One vector is turned by the same rotation once a tick. Each row is the vector after some number of ticks, and that number follows the row.
The counts run from 0 to 618.
[134 132 129  67 152 130 165 137 123 140  99  87 151 147 104 173 146 108
  82 123 133 127 157 155 158 170 152 111 124 144 141 119 103 108 138 122
 127 100 120 134 120 109 147 127  83 111 120 144 129 144 111 140 144 130
 113  85 127 142 102 120 122 127 135 131 155 132 135 125  74  86  92 162
 158 100  96 132]
157
[114 141 125  32 123 144 142 150 129 119 106  99 156 121  92 178 138  94
 117 125 127 109 162 117 127 137 144  84 128 116 153 131 100 112  99 127
 150 114 131 135 105 118 147 127 111 109 111 124 127 123 137  90 154 170
 106 102 122 144  98 119 122 142 121 107 145 109 120 141 119  96  96 181
 116 107 101 137]
170
[118 132 136  70 129 150 159 144  87 131  95  79 166 137 109 151 143 102
  91 141 108 121 184 135 153 147 133 113 134 146 138 119 104 110 146 117
 129  86 119 144 118  95 149 143 104 148 117 127 142 151 120 137 131 132
 113 113 119 136 102 107 121 123 135 127 149 134 112 130  84  97  82 173
 126 102  97 128]
581
[122 151 133  45 130 144 156 168 110 115 110 103 158 125 117 168 145 100
  81 139 117 117 157 111 154 149 128  85 117 134 135 127 111 108 118 133
 147 111 131 142 109 124 153 135 103  99 117 124 133 120 140 102 145 143
 125 110 123 146  94 122 100 131 129 123 157 123 118 140  88  91  94 183
 125 117 106 128]
244
[111 139 133  43 152 129 166 141 144 153 109  72 162 135 102 178 119 106
 119 130 111 136 151 108 153 161 128 112 132 141 146 106 109 122 112 117
 137 111 149 141 115 106 167 157 109 116 120 130 115 150 117 120 138 150
 117 104 135 154 103 133 120 152 137 105 153 147 127 150  93 111  85 174
 143 110 110 146]
296
[110 143 152  71 142 124 174 138 126 136  93  89 173 130 111 196 133 100
 116 128 134 103 175 144 143 141 135  90 131 142 151 104 115 101 103 121
 147  91 129 135 121 102 154 126 110 119 130 118 133 146 116 124 145 134
 125 103 106 130  86 111 110 147 137 129 144 134 106 136 110  99  96 163
 126 104  93 142]
550
[124 118 123  55 120 145 137 135 127 139 113  79 141 145  82 156 130 103
 104 134 121 132 157 145 152 174 145 120 132 125 152 125  89 114 166 113
 135 100 117 118 112 110 152 138  99 119 113 142 129 154 111 133 146 144
 101  84 132 155 121 123 136 121 122 118 154 130 137 131  85  91  81 168
 145  99 101 144]
261
[113 121 112  50 148 135 154 137 117 140  96  70 159 134 100 164 145 100
 124 139 128 109 170 123 147 144 161 126 130 134 158 125  87 116 115  95
 132 105 129 147 116  95 153 133 120 123 114 122 131 166 120 130 141 136
 101 101 138 134 115 117 143 133 135  99 134 120 144 147  89  92  89 160
 134 111 103 131]
532
[132 120 119  48 129 140 147 147 125 116 125  90 154 133 100 161 148  88
  99 142 135 110 161 127 146 156 156 117 116 127 144 142  94 109 138 123
 133 108 109 134 107 115 138 122  91  97 110 142 123 142 127 132 156 139
 101 101 154 139 117 121 137 121 123 108 150 103 139 131  77  78  96 160
 142 106 116 144]
433
[121 139  99  47 140 145 140 161 106 136 107  95 138 127  96 151 152  99
  77 126 117 124 144 123 151 161 148  90 121 131 146 138 100 117 128 113
 131 110 127 136 106 115 153 133 109 119  99 133 129 135 128 105 144 138
 108  99 148 151 102 119 119 126 138 113 136 116 141 156  86  85  87 180
 134 104 105 128]
92
[119 135 130  40 133 143 159 157 131 122  94  96 139 133  96 163 140 113
 107 126 107 128 173 139 118 150 154 100 124 136 153 102 116 127 137 122
 140 105 146 137  99 111 150 139  79 116 119 137 120 133 115  99 147 153
 123  93 110 140 101 113 132 131 131 109 154 126 125 119 101 117  82 185
 121 121  92 137]
71
[118 138 125  29 102 151 141 156 109 103 118  93 159 135 104 148 138  84
 101 139 117 116 167 104 142 146 126 107 136 127 133 140 107 108 143 130
 135 102 117 137 113 119 144 148  95 126  97 132 114 133 139 123 139 155
 103 114 144 147 107 128 117 127 118 107 166 129 111 141  90  89  87 174
 121 100 116 131]
339
[119 151 143  74 136 132 171 144 125 161 125  77 178 139 103 180 141 112
 114 137 103 118 140 140 155 164 141 101 108 145 148 102  97 127 132 110
 132  87 139 141 114 105 159 151 120 121 116 129 134 157 122 121 152 133
  99 104 137 143  99 119 139 139 154 122 145 145 125 151  99  98  80 168
 140  92 104 149]
524
[130 124 136  61 143 133 165 126 132 142  96  79 159 145  95 178 143 119
 123 139 113 119 160 139 141 144 155 108 130 121 160 100  95 124 112 124
 133 112 133 145  99 108 146 135 122 111 130 129 136 166 116 108 155 158
 112  89 126 135  97 124 137 145 139 111 140 121 139 130  84 106  83 161
 140  97  99 141]
401
[107 125 128  40 135 148 164 144 117 138 100  84 176 119  94 157 126 102
 106 141 107 128 169 103 153 151 136 120 136 133 146 115  99 111 128 110
 142 109 138 144 112 101 158 162 111 134 117 119 129 153 121 124 133 148
 128 109 128 142 123 126 123 137 124 106 152 136 122 139  88 102  81 177
 127 126 106 134]
438
[119 126 130  63 126 138 143 136 127 146 121  85 152 131  81 160 131 104
  90 131 116 134 151 144 154 172 143 118 125 138 146 121  97 109 161 109
 140  88 120 120 121 106 154 148  99 124 111 139 129 145 108 139 143 127
 103  91 127 157 121 121 135 120 127 128 163 139 131 134  91  92  77 171
 148  97  93 145]
459
[124 133 136  47 131 136 152 125 137 137 135 106 186 119 102 165 130  74
  96 140 138 115 161 135 161 141 140 110 126 124 135 131  97 101 121 133
 136 107 109 125 111 113 141 136 112 119 118 124 116 142 135 128 152 144
 100 114 144 135 102 136 126 146 117 122 150 113 114 151  90  82  99 164
 141  87 110 157]
132
[118 144 140  32 151 131 168 138 145 131 117  94 165 127 119 179 127  90
 110 131 130 125 159 111 154 146 125  98 121 131 136 119 117 108  93 139
 136 113 135 141 111 120 158 139 103 102 124 126 110 138 132 119 144 156
 108 110 143 143  94 140 107 160 126 111 152 123 115 149  88  96 101 170
 136  98 122 149]
199
[111 130 135  54 122 146 152 149 119 108 110 104 162 118 103 187 136  91
  93 132 145 107 166 122 158 147 140  95 134 131 137 139 106  87 121 118
 159  93 108 126 119 112 149 117  92  93 119 126 141 124 137 129 137 128
 127 100 119 146 103 114 107 120 116 133 160 120 118 133 100  79 106 174
 129 116  97 138]
113
[130 142 162  60 127 140 167 144 127 130 124 109 170 128 104 169 139 107
  88 139  99 131 158 152 143 154 133 101 118 136 127  94 111 123 148 139
 138  90 128 130 104 114 144 152  96 122 132 136 124 136 121 111 153 145
 113 109 122 143  92 122 124 138 137 136 159 136 115 125 102 106  82 179
 126  98 101 149]
176
[123 144 124  46 138 126 146 131 146 132 123  97 157 129  95 183 142  92
 112 128 134 110 148 143 133 146 151  92 114 116 151 131  94 114  98 131
 133 106 117 128 109 115 145 120 120  99 115 130 118 137 129 100 163 155
  95  96 136 140  85 129 125 152 127 119 141 108 130 148 103  85  99 160
 142  87 104 144]
28
[110 145 111  50 127 135 141 163 102 118 108  82 147 128 106 170 147  87
  94 127 145 101 165 113 141 154 138  93 122 140 150 157 114 103 114 111
 139  92 119 132 123 114 158 117  97 106  95 126 129 126 130 132 138 121
 100 106 130 146 100 109 108 118 135 114 139 120 122 154  99  81 102 163
 128 107 105 124]
387
[134 147 130  44 139 122 150 144 136 135 112  99 134 141 100 164 140 107
  84 113 125 130 148 157 137 165 146  87 118 131 139 121 114 118 130 142
 129 110 131 125 108 117 145 129  90 116 117 138 116 127 117 104 154 157
 100  85 136 152  86 122 127 143 133 125 149 117 128 137  92  97  91 169
 139  85  98 141]
26
[114 131 117  30 121 143 127 134 124 124 105  92 142 126  87 158 123  85
  99 116 134 123 164 112 148 153 125 101 142 123 140 148 102 107 128 125
 134 104 116 116 124 114 157 141 101 125 100 126 117 135 125 122 137 154
  98  98 138 147 104 131 122 139 107 114 154 120 116 149 103  92  99 175
 134  97  94 135]
264
[116 119 141  54 126 135 164 124 135 122 104  74 177 133  98 187 132  95
 140 146 133 100 176 124 146 131 147 115 138 115 156 114  90 116 107 125
 142 104 127 135 115 104 148 135 130 117 126 123 128 162 127 123 151 158
 108 106 124 124 104 123 128 146 128 117 158 127 120 143 102  96  93 156
 130  96 103 149]
304
[121 141 129  52 108 143 154 157 122 118 112  99 151 133  86 167 144 121
 106 137 103 108 154 132 134 147 147  86 121 113 150 118  93 128 135 132
 144 104 130 133  99 121 144 143 126 108 116 133 138 133 136  83 157 171
 118  94 120 143  86 118 124 135 137 120 154 118 130 132 103 104  85 180
 120  97  98 132]
73
[111 122 124  62 125 146 139 142 126 152 120  96 159 125  84 160 129  89
  80 133 120 133 143 137 167 169 136 110 123 131 141 125  99 107 146 114
 153  96 110 115 118 112 149 147 109 107 108 132 128 132 124 128 139 134
 117  88 133 164 116 126 127 129 120 132 153 126 127 143  83  88  88 181
 148  96  99 147]
460
[118 149 138  38 147 136 156 139 128 147 107  86 164 139 110 160 128 101
 107 127 104 129 164 127 128 147 134 110 133 141 135 108 117 131 115 131
 126 104 148 141 112 104 161 158  98 150 117 127 114 155 114 118 145 154
  94 105 140 138 101 124 133 151 129 102 140 136 116 146 100 113  77 171
 127  99 104 136]
570
[114 144 137  61 148 128 166 132 135 156 127  76 187 124 107 187 131  87
 121 133 129 114 153 131 154 146 137 112 121 139 144 118 102 109 103 115
 133  99 128 133 123 104 160 143 126 123 116 119 118 152 125 133 147 129
  95 111 142 139 105 129 132 152 144 113 141 136 120 166 104  93  93 163
 143  88 106 151]
427
[116 137 124  68 145 127 150 134 125 135  99  86 154 137 103 193 140  96
 110 122 160  99 167 140 154 152 144  98 129 131 156 138 102  97  94 115
 138  98 119 127 128 106 160 113 116 118 112 122 134 143 121 135 140 131
 101  97 133 132  94 121 115 141 130 123 135 122 121 152  99  88 106 151
 138  92 101 134]
256
[103 138 127  56 118 134 148 158 118 136 105  60 147 144 100 177 131 114
 130 127 119 122 153 111 132 166 134 116 135 142 158 115 114 122 143  99
 138  91 138 136 122 111 169 147 103 122 109 134 127 146 106 135 138 136
 104  94 124 155 110 110 122 121 139 105 154 154 127 146 105 105  83 174
 132 120 101 140]
589
[114 149 141  61 124 128 161 156 118 128 102  62 155 157 110 185 143 127
 137 134 110 103 164 126 130 153 139 101 132 133 159 109 111 128 124 114
 131  87 146 146 121 110 163 142 117 123 118 127 138 153 115 121 145 147
 106 106 118 138  90 105 125 124 150 109 146 153 125 140 110 103  85 162
 125  98 104 138]
249
[118 125 140  58 144 141 156 125 130 149 108  83 182 134  96 169 131 102
 125 137 113 114 170 140 142 136 147 117 138 125 148 104  89 116 124 116
 132  99 128 135 111  99 153 152 126 141 124 126 128 163 121 120 154 144
  94 106 131 133 107 125 147 147 130 113 141 126 122 149 100 106  82 166
 130  92  96 148]
32
